Y: rows in 3 groups, each row roughly a mix of its group's directions (one row in no group):
Y (106 x 10):
[[-11  11 -24  50  23  18 -39 -38 -14  -7]
 [-17  -5  -5  28  -4  13   5  64  24 -36]
 [ 15   1   8 -10  60 -29 -36 -34   6   1]
 [ -3  30   8  36  -2  -8  63 -30  12   9]
 [-54 -37  18  20  14  -5 -11 -30   2  34]
 [-30  -3  15 -10  27  -4  45  43  36 -15]
 [-29 -21 -47   6 -20  15  29  33  33  13]
 [-17 -16  19   0   3   7 -56 -29 -10  49]
 [ 21 -17  -6  15 -57  31   8 -34   1  31]
 [-20 -27  17 -20 -16   9  43  32  39 -29]
 [-45  17  60   3  17 -23 -15   0  13 -14]
 [-56  36  31  11  17  -1  -6   9  -8  37]
 [ 20  12   7 -30  47 -17  30   0 -14 -48]
 [ 20   4 -19  43 -13 -34  44 -21  15  28]
 [ -7  54 -39 -33  27  16 -15   4  -8 -22]
 [  8 -18 -23  23 -26 -29  50 -12  37  21]
 [ -3 -33  45  19  16   0  32  33  -7  38]
 [ 11  34 -44   7 -31 -17  28  12  36 -25]
 [ -9  -2   8 -14  42  24 -42  25 -34  34]
 [-28   0  44 -27  25 -35   2 -36  22 -14]
 [  3  26  -8 -41  25  30 -29  -7 -17  47]
 [  8 -28   6  -8 -56  32  47  -7   7   7]
 [ 10 -12 -31  -1   9 -10  -7  65  11  39]
 [ -4 -56   6  26  25  -6 -15  -6  18 -48]
 [-19  28   1 -26  19  34 -58   0 -26   3]
 [-14  52  23  18  -5   5 -33  30 -38  11]
 [-17  14  16  18 -49  -3 -35 -14  49  -7]
 [ -2  24 -11  23 -39  31  23  11 -49  25]
 [-21  24   4  50 -26   7 -44  -9 -10  32]
 [-15  41  -1  20  41  -3 -27 -38 -12  33]
 [-31  43  -3   7  42   0 -26 -16   3  43]
 [ 26 -12   5  33 -42 -35  38  -4  31   3]
 [  7 -10  27 -26 -11  21   1  48  -7  54]
 [  2  42 -23   8  33 -49 -21 -19   1  26]
 [ 24 -22 -67  20  -5  -5 -25 -15 -12  22]
 [ 28   1 -35  60 -28  -3  20   2 -10  21]
 [-16  -8 -19 -15 -52  -9  42  33  20 -20]
 [ -9 -23  27  -1  -2  50   4  41 -31 -30]
 [ 46   7 -23   5 -38 -11  39  13  27  26]
 [ -7 -45  11  -3  -2  29  -5 -24  11 -60]
 [-45  27  34  -2   6  11 -57  -1  -6  -2]
 [ -6 -12 -19   9 -24  -5  48  48  37 -16]
 [ -8  48  29 -30  46  -2 -24  -9 -19 -11]
 [ 51  -1   2 -19  34   2  -2 -33 -12  45]
 [ 13  41   6 -49  36  24  -6  32 -14   7]
 [ 59  -3 -45 -13 -21  12  11   7 -11 -29]
 [ -5 -37   3  50  17  -2 -30 -11  13 -45]
 [ 54 -37   1  24 -17  19  -5   3 -40  16]
 [ -5 -34  -3 -18   3   5 -25  13 -14 -70]
 [ 24  16 -26 -36  24 -11  -4 -55  -4  31]
 [-12 -21   2 -23 -27  17 -17  45  34  42]
 [ 12   2  25 -44 -16   6  24  17  -8  59]
 [-19 -11 -18 -21  10  24 -50  41  13  33]
 [ 13 -27   1  15 -50  51  22 -13  -8  21]
 [ -3  48 -40  16  -9  27 -24  11 -10  40]
 [-38 -43 -16   8   1 -26  14 -49  24  -7]
 [ -2  24   8  -2  34   7  21  22 -60 -31]
 [ -7  17  27  24  49  18  24 -33  13  36]
 [-15  33  32   9 -21  -5  31 -39  38  23]
 [ 19  27 -24 -12 -32 -39   8  11   3  53]
 [ 34  44 -10  38 -31   2  34  16   0 -17]
 [ 31  -4 -27  43 -20 -25  36  -3   0 -38]
 [ 24  -2  22 -30   2 -18  44 -34  22  40]
 [ 53  13 -25 -11  12  18  25  38 -26 -21]
 [-10  29 -36 -30 -26 -25  28 -40  11 -20]
 [-18   9  26  37 -36  41 -27 -30   5 -17]
 [ 32 -10 -63  -7 -15  30   8  21 -14 -20]
 [ -3  -2  34 -19 -55   7  35 -29  22 -15]
 [-16   7  32   0  52 -10  19 -16 -49 -16]
 [ -6  -1 -16 -44 -61   0  17  12 -25 -20]
 [-12  -3   0 -19  44  -4  20  61 -23 -18]
 [-10  27 -13 -27 -17  17  -8  26 -65 -10]
 [ -6  -2  20  10   8  -2   6   7  70  42]
 [-40   3  13   8 -26  -5  -5  10  56  40]
 [  4  12  34  -4  -5   2  37  15 -64 -19]
 [ 51 -21 -32  32 -35   2  24  14 -10 -16]
 [-36  35   4 -11  35 -21  13 -35  23  35]
 [ 14  -2 -22 -21  50 -31 -24   1 -41 -24]
 [ -4 -13  17   9 -40  16 -49 -11 -48  14]
 [ 11 -19   6  13  63   1 -22 -23 -34 -23]
 [-11   5   6 -19  62  -9  -5 -27  18  44]
 [ -8  44 -11  52  -2  20 -21  41  -4  -7]
 [-21  -6  18  14   8   9 -36   8  36  60]
 [ -1 -28  36  16  -1 -36  -1 -59   4  14]
 [ 19 -46   8 -35  56  -4  19   3   7 -11]
 [-38  30   1  22  -7   6 -30  13  36  47]
 [ -1  38 -23  30 -34 -16 -25 -42  15  22]
 [ 29 -35 -26 -29 -28 -11  18  39  12  31]
 [-16   4  41  14  47 -15   4 -40   2  34]
 [-14 -24  13  20 -50  41 -24  15  24 -23]
 [-21 -25  18   4 -33  32  37 -19  29 -37]
 [ 34 -15 -35 -43  -3 -16  27 -40  20  -4]
 [-12  57  -6  15   1  11   0  17 -56 -15]
 [ 37 -22  35 -26  20  -1  38  38  -9 -15]
 [-11  14  36 -15 -33   8  36  42 -35  10]
 [-10 -28   5  -3 -62  28  16  -1  13 -38]
 [  7   5  18  -3 -33   0  40 -19  41  48]
 [ 12 -52   0   5  30  21   7  13 -47 -27]
 [-30  -7  30  43 -22  -6 -39 -39  -6  11]
 [ 15   3 -24 -41 -28 -38  -2  12 -38 -32]
 [-32  -1  -6  -6  27   6 -45 -42 -27 -32]
 [ -8  23  25  37  51 -14  16 -31 -23 -18]
 [ -3  23 -23 -43  12   8  15  34  14 -52]
 [  5 -27  -9  15 -52  20  -6  12  48  28]
 [-58  -9  27  -7 -30   2  -9  30  23  28]
 [-14  24 -16  33  23 -21 -31   6  45  35]]

which group is each row in? (one row of each group first):
[47  8  7  5 37 19 -7 14  3 55] -> <20>
[  3  10  47 -44  12  -9  -3  20   9 -50] -> <32>
[-18   3 -44  21  32 -24 -37  36  18 -10] -> <52>

[ -2 -40  13 -18  59   9  -4  24   6 -34] -> <52>
[ -4  12  -1 -30  48  10  30  51 -17  -7] -> <20>
[-18  -6 -23  27 -59  14   8 -28  32 -14] -> <52>
[ 12  -6  -5  41 -13 -25  59  29  19   1] -> <32>
[-55  20   5  47 -21 -10 -21 -13  14 -20] -> <20>
[-16   3  22   2  -5  31  -8   5 -50 -55] -> <52>
[-16  45 -51  20  -7   9  10  14  15  39] -> <32>
[  6  -3  18  12 -65  26 -44  -2  -3  -5] -> <52>
[-29 -25  24 -11  26 -37  12 -48  14 -25] -> <32>
[-25 -52 -23  37 -24 -16  15 -26  17 -10] -> <32>
[  6  19 -42  -3 -47  10 -43 -29  13  -7] -> <32>
